[[119 129 132 141 129]
 [108 148 149 115 113]
 [148 123 108 144 144]] >> 144

[[137 135 114 133]
 [100 121 105 126]
 [120 127 147 124]] >> 147

[[118 122 121 122 120 120]
 [139 147 148 139 151 150]
 [144 122 125 125 129 131]] >> 129

[[118 125 134 132 125 139 131]
 [122 116 134 151 124 121 120]
 [127 138 123 101 132 130 125]] >> 130

[[129 121 134 111 128]
 [125 141 130 130 107]
 [119 115 141 142 126]] >> 142

[[113 108 121 119]
 [105 108 112 122]
 [123 119 144 135]] >> 144

[[143 133 128 116 121 131 128]
 [137 125 124 127 107 124 134]
 [133 123 123 129 107 124 135]] >> 124

[[129 136 123 129 127 105 115]
 [114 130 147 134 122 117 133]
 [137 121 127 108 150 128 114]] >> 128
---
111  106  143  135  116  145
133  112  134  123  153  138
-> 112

129  147  120  128  130  116
120  132  152  133  125  139
155  117  137  127  117  129
-> 132

145  105  136  134
132  144  146  115
-> 144

115  130  102  136
129  109  104  153
-> 109

121  118  139  132  121  135
130  152  117  131  139  130
114  116  140  138  126  137
-> 152

136  143  139  137  133  126  141
144  150  140  126  125  124  145
-> 150

113  103  113  154
130  118  122  134
132  127  115  101
-> 118

113  134  119  142
136  141  149  134
129  106   99  153
-> 141
---
[[139 124 127 115 110 122 139 128 121 117 136 134 102 120]
 [137 130 131 130 118 118 148 138 118 125 139 128 129 139]
 [114 124 146 119 132 122 142 110 127 118 129 138 118 121]
 [123 139 128 137 131 126 127 121 130 142 124 118 140 133]
 [120 110 116 122 140 118  99 129 130 121 120 109 115 136]
 [121 126 123 127 132 112 120 128 121 123 124 120 133 121]]
133

[[126 109 134 121 123 125 128 118 118 118 143 131]
 [139 122 145 124 145 125 132 138 117 138 127 139]
 [131 147 117 141 130 124 115 131 117 135 112 137]
 [129 119 128 125 127 114 112 146 128 113 116 126]
 [135 119 122 137 136 130 113 136 150 122 130 140]
 [117 115 119 138 132 133 138 136 121 135 140 150]
 [134 128 123 118 134 136 139 125 143 128 136 116]
 [147 126 126 140 130 119 121 137 128 128 143 139]
 [129 125 127 122 120 126 104 146 124 127 128 121]]
128

[[138 145 139 134 134 128 132 122 119 146 111]
 [131 134 135 136 126 118 126 129 119 132 128]
 [120 128 128 138 124 110 118 133 103 134 130]
 [127 130 126 124 137 141 139 127 129 118 124]
 [131 126 131 125 123 124 124 128 134 133 130]
 [130 121 126 137 114 110 113 112 122 134 150]
 [139 146 142 141 131 122 129 122 125 142 116]
 [129 124 122 122 132 139 135 126 130 122 130]
 [128 129 125 116 140 146 144 133 121 120 115]
 [136 139 136 149 118 108 116 119 137 126 130]
 [138 133 133 132 121 118 123 121 126 124 125]
 [133 138 140 146 123 110 117 122 119 148 130]]
148

[[136 127 128 135 137 122 114 125 140 123 111 128 134 128]
 [128 123 129 125 132 133 131 127 128 130 128 128 128 129]
 [128 138 132 131 121 123 128 134 117 123 144 129 116 129]
 [139 124 120 132 140 127 120 128 136 123 103 121 129 126]
 [128 118 125 125 137 134 122 123 128 131 107 124 135 128]
 [128 132 135 128 128 131 142 133 115 128 138 128 116 131]
 [136 121 128 125 135 133 126 128 132 128 128 125 131 128]
 [115 137 133 130 116 123 135 128 119 128 153 133 123 129]
 [128 131 128 128 124 125 125 128 130 128 128 131 132 127]]
132

[[120 136 124 133 132 139 139 128 136 117 125 142 124 134 122]
 [146 127 108 145 127 122 112 124 150 132 142 137 125 132 120]
 [141 125 126 143 147 121 114 142 124 125 134 121 131 125 120]
 [112 135 132 117 122 145 146 121 128 118 123 133 126 131 134]
 [135 124 123 125 105 129 127 133 145 137 140 147 122 123 123]
 [127 124 128 115 109 133 132 123 137 130 136 133 125 125 134]
 [139 128 118 134 109 126 123 127 133 149 127 133 132 126 125]
 [124 127 126 117 115 134 135 119 139 124 135 134 123 129 134]
 [125 124 135 120 133 117 124 118 115 131 121 110 131 128 139]
 [133 127 121 132 124 118 119 116 129 139 124 123 130 132 131]
 [135 126 119 133 119 121 121 121 138 137 130 134 126 130 126]]
130
---
[[151 123 149 128]
 [126 114 146 137]] → 128

[[141 151 133 139]
 [141 151 133 140]
 [141 112 133 140]] → 140

[[141 149 153 129]
 [131 136 153 126]
 [157 124 144 105]] → 126

[[109 117 108 151]
 [ 99 149 101 105]] → 151

[[132 114 134 123]
 [124 150 108 123]
 [112 148 114 123]] → 123

[[146 107 136 143]
 [131 151  98 135]
 [104 150 125 110]] → 135

[[130 113 141 133]
 [136 107 130 141]
 [130 113 141 133]] → 141

[[125 105 104 154]
 [137 105 108 155]] → 154
---
[[118 137 118 138 128 117 141]
 [139 109 140 109 125 142 102]
 [134 112 140 116 126 142 106]]: 126

[148 146 132 154 119]: 146

[118 133 112 136 154 110 147]: 133

[149 146 151 106 147 109 127]: 146

[152 137 131 152 134]: 137

[[121 140 115 133 126]
 [156 147 119 108 111]
 [124 144 120 128 115]]: 124

[[114 129 104 111 106 120 151]
 [134 152 123 144 116 119 121]
 [148 142 138 142 114 152 139]]: 129
---
Q: [[149, 145, 130, 121], [127, 134, 136, 143], [155, 124, 119, 140]]
A: 136
Q: [[143, 123, 153, 119, 99, 124], [123, 98, 126, 136, 140, 122], [99, 148, 104, 118, 148, 112]]
A: 126
Q: [[156, 144, 121, 104, 139], [145, 134, 115, 120, 134], [148, 140, 122, 110, 138]]
A: 115
Q: [[129, 139, 117, 131, 128, 132], [121, 116, 120, 121, 115, 136], [112, 111, 115, 117, 100, 121]]
A: 120
Q: [[135, 120, 133, 138, 132, 136, 133], [135, 131, 132, 115, 151, 134, 131], [134, 136, 135, 142, 112, 149, 117]]
A: 132
Q: [[128, 137, 114, 101, 120, 130, 142], [135, 128, 113, 140, 124, 122, 109], [128, 128, 128, 132, 106, 149, 141]]
A: 113
Q: [[143, 136, 121, 136, 145, 116], [117, 116, 130, 158, 114, 138], [145, 116, 130, 129, 134, 103]]
A: 130
---
[116 132 151 113] ⇒ 151, 113
[127 105 124 141] ⇒ 141, 105
[ 99 114 142 148] ⇒ 148, 99
[142 132 102 119 124] ⇒ 142, 102
[112 101 117 114 128 124] ⇒ 128, 101
[114 122  98 118 145 140 115] ⇒ 145, 98
---
[112 101 123 136 119 117 121] ans = 112

[[121 116 127 122]
 [157 134 125 135]
 [135 119 128 130]] ans = 135

[[139 116 106 125]
 [137 113 124 143]] ans = 137

[[156 122 155 100]
 [144 139 141 158]] ans = 144

[[112 122 126 129 134 131]
 [125 102 121 137 132 136]
 [126 123 110 127 126 113]] ans = 126

[110 157 131 134 132] ans = 110
